A single turn carries every row of the set below to another of its rows. Some are shown first; where does it send the rows asked next?
J_627: [  5  13   9  -2   0   2   6   8 -19  -4  -9  -6   0  -4 -13   9  -8   9
  10  11  -3 -11]
J_288: [ 10   9   2  -1   3  -2   2   4 -17  -8  -1  -4   3   3 -11   9  -7   0
  -3  11  -4  -1]
J_905: [  9  12  17  15   1   9 -12  15 -13   9   8  -2   7  -9  -8  15  -6   0
  -7   8  -2  -3]
J_79: [ 14  -7  15  -1   0   2   2   7 -12   9  -5  -4   6  -1 -12  -1   0   3
   3  10  -5   0]
J_195: [ 15  15  14  14   3   6  -7  21 -11  10   0  -4   1  -5  -8  13  -6  -3
   2  19  -2  -7]
J_381: [  1   1  12   2   0   5   0   5 -32   1  -7  -3   1  -6 -14   7  -6   9
   3   7  -6 -14]
J_11: [ -1  13   6  -6  -8   3 -12  14 -20   1   0 -13   6  -5 -11   5  -8  -5
   1  10  -4  -6]
J_821: [ 10  -2   9   4   5   2   1   4 -31   0   0  -3   2   5 -15   4   0   0
   0   9  -2  -2]
J_598: [  5  12  14   7  -3   6  -5   7 -25  12 -11  -4   2   2  -6   4   4  -2
   6  -3   0 -19]
J_303: [ 13   0  14  -5  -2   3   7  10 -10   7  -6   0   3  -5  -8   0  -3   2
   6   8   1 -14]
J_613: [  2   7  22  21   0   8  -6  18 -16   2  -9  -3   7  -2 -15   9   6   3
   1   5  -2  -2]
J_570: [  4  10  17  17   3  13  -6  17 -16   5  -1  -2  -2   0 -10   9   0  -1
 -11  10 -17  -4]
J_119: [ 15   4  16   9 -10   5  -1  20 -19  -1  -3  -7  -6   6 -12  10  -2  -2
  15  11  -5  -4]
J_770: [  5   3  13   4  -8   7 -10  10 -16  -7  -3  -9  -5  -5  -7  15  -1 -10
   6   0 -13  -8]
J_142: [ -2  13   8  -5  -6   4  -4  17 -20   7   3  -8   6  -1 -18   3  -4  -4
   9  11   2  -4]
J_486: [ 12   6  14  11   3   4 -11  13 -16  -1  -5 -12   4  -6  -1   7  -5  10
   9   2 -15  -9]
J_485: [ 11  -5  10  -4  -2   6  -2   8 -17   9  -9   1   9  -9  -8   1  -5   7
   0   8  -8  -9]
J_950: [  3   8   4  10   1  -7  -4  13 -18  12  -5   0   2   7  -9   6  -1  -7
   7   9   0 -18]
J_504: [10 -2 19 -4 -3  3  1  3 -8  6 -4 -8  1 -5 -7  3 -5  4 -4  6 -8 -7]
J_112: [  7  13  23  14   1  14  -8  12 -16  10   7  -4   6  -7 -13   6   4  -4
   2   0  -5  -4]
J_754: [  6   9  17  15  -2   4 -12  17 -20   7   3  -1  13  -6 -13  -1   3  -5
  11   3  -8 -10]
J_77: [  1  10  22   4  -7   8  -9  11 -18   0  -5   4  -7  -4 -13  14  -3  -2
  -8   5  -2   1]
J_732: [  0   3   5   4   0   0 -13  20 -20  -5   3   1   2 -11  -6   6   1   2
   9   5  -7  -6]
J_864: [  0   4   7  -2  -8   9  -9  15 -28  10   3  -6   4  -2 -16  13 -10  -5
  -3  12   0  -8]
J_55: [  9   7  16  22  -3   1  -5  23 -14  -2   2  -4   4   4  -8   8  -4   5
  -2  13  -5 -10]
J_29: [ 16   9  21  13  -2   9  -2  16 -24   7 -11   4   0   1  -8   9  -7   8
   4   5  -3 -15]
J_143: [  8   5   9  -1  -6   7  -7  18 -28   9   0 -14   2   0 -13   7  -6  -3
   5  15   4  -6]
J_48: [ 11  13  13  15   1  12   1  20 -11  -2  -1  -6  -3   3  -7   9   3  -8
   4   7 -10 -13]
J_897: [ -4  10  16  -3 -10  10  -3  11 -22   8   0  -8   2  -2 -20  11  -5  -6
   3   6   3  -7]
J_5: [ 10  14   8   8   1   7  -7  11 -19  15  -2 -11   7   1  -6   6   0  14
   4   5  -3  -1]
J_339: [  6   6  11  10  12  -4  -5  12  -7   0   2  -3   3   0 -10   6   3  -4
   8   3 -10   0]
J_222: [  6   8  12  11   7   1  -3  13 -17   6  -2  16   1   3 -12  10  -4  -4
  -5   6  -4  -8]
J_778: [ 10   7   9   6  -8   5  -9  22 -23   3   0   7  -4   0 -10  10 -11   4
  -2  16 -10  -3]
J_543: [ 11   8  15   0   1   7   1   3 -26  -5  -3 -13  -2  -2  -7   6  -5  10
  -2   7  -2  -5]
J_728: [ 10  -3   8  -4  -1  -3   1   8  -8   4   1   1   5  -3  -7   2  -7   2
  -3  11  -6 -10]
J_904: [  6  12  14  12  -3   4 -14  15 -17   5  -6  -3   6  -8  -9   4  -3 -13
   6   8 -16 -17]
J_568: [  4  11   7  14   7  12  -6  23 -18   3  -6   3   6  -7 -10   6   7  -2
   6   7 -11  -8]
J_436: [  6  12  10   9   1  -1  -3   6  -7  13  -2 -12   1   7 -10  15  -1   0
   0   7  -3   0]
J_558: [  6   9  12  -4  -7   7  -9  11 -21   2  -3 -19   1   1 -12   8  -3 -11
   2  10   1  -3]
J_958: [ -1  14   8   7   0  -3  -6   9 -11  11  -5 -10  -3  -1  -5  13  -9   3
  -1   9  -7 -18]
J_680: [ 11  -4  13  -4  -4   5   2   3 -11   6 -10   3   7  -5 -11   7  -2  -5
  -1   4  -3 -10]
J_755: [ 12  13  19  15  -3   2  -8  16 -10   5 -10  -7   2  -3 -10  13  -5 -13
   6  14  -5 -12]
J_227: [  1   3   7   1   1   0   5   1 -21  -2  -8   1   3   1 -21  12  -3  -5
   5   8  -5  -8]
J_470: [  8   8   5   8  -2   6 -13   5 -24  11  -4  -2  12   4  -7   7   2  -1
  -4  -3  -5  -5]
J_68: [  2   9  18   4   3   6  -3  19 -18   2  -1   3  -5  -5 -14   4   8   0
  10   6   3   3]
J_306: [  3   9  12  17  -3   6  -9  18 -12  -8  -7  -2   9  -5  -6  13   1  -4
   2   1  -5 -15]
J_102: [ 20   2  11  14   1   7  -8   9 -18   2  -7  -1   4   7  -9  13  -2  -8
   2   3 -13  -3]
J_123: [ -2  14  24   8   7   1  -3  12 -10   1  -4   0  -3  -9  -8   8  -3   7
   3   1  -3 -12]

J_470 -> J_5
J_55 -> J_48
J_485 -> J_79
Where do these go?
J_11 -> J_142
J_543 -> J_288
J_339 -> J_123
J_732 -> J_68
J_904 -> J_754

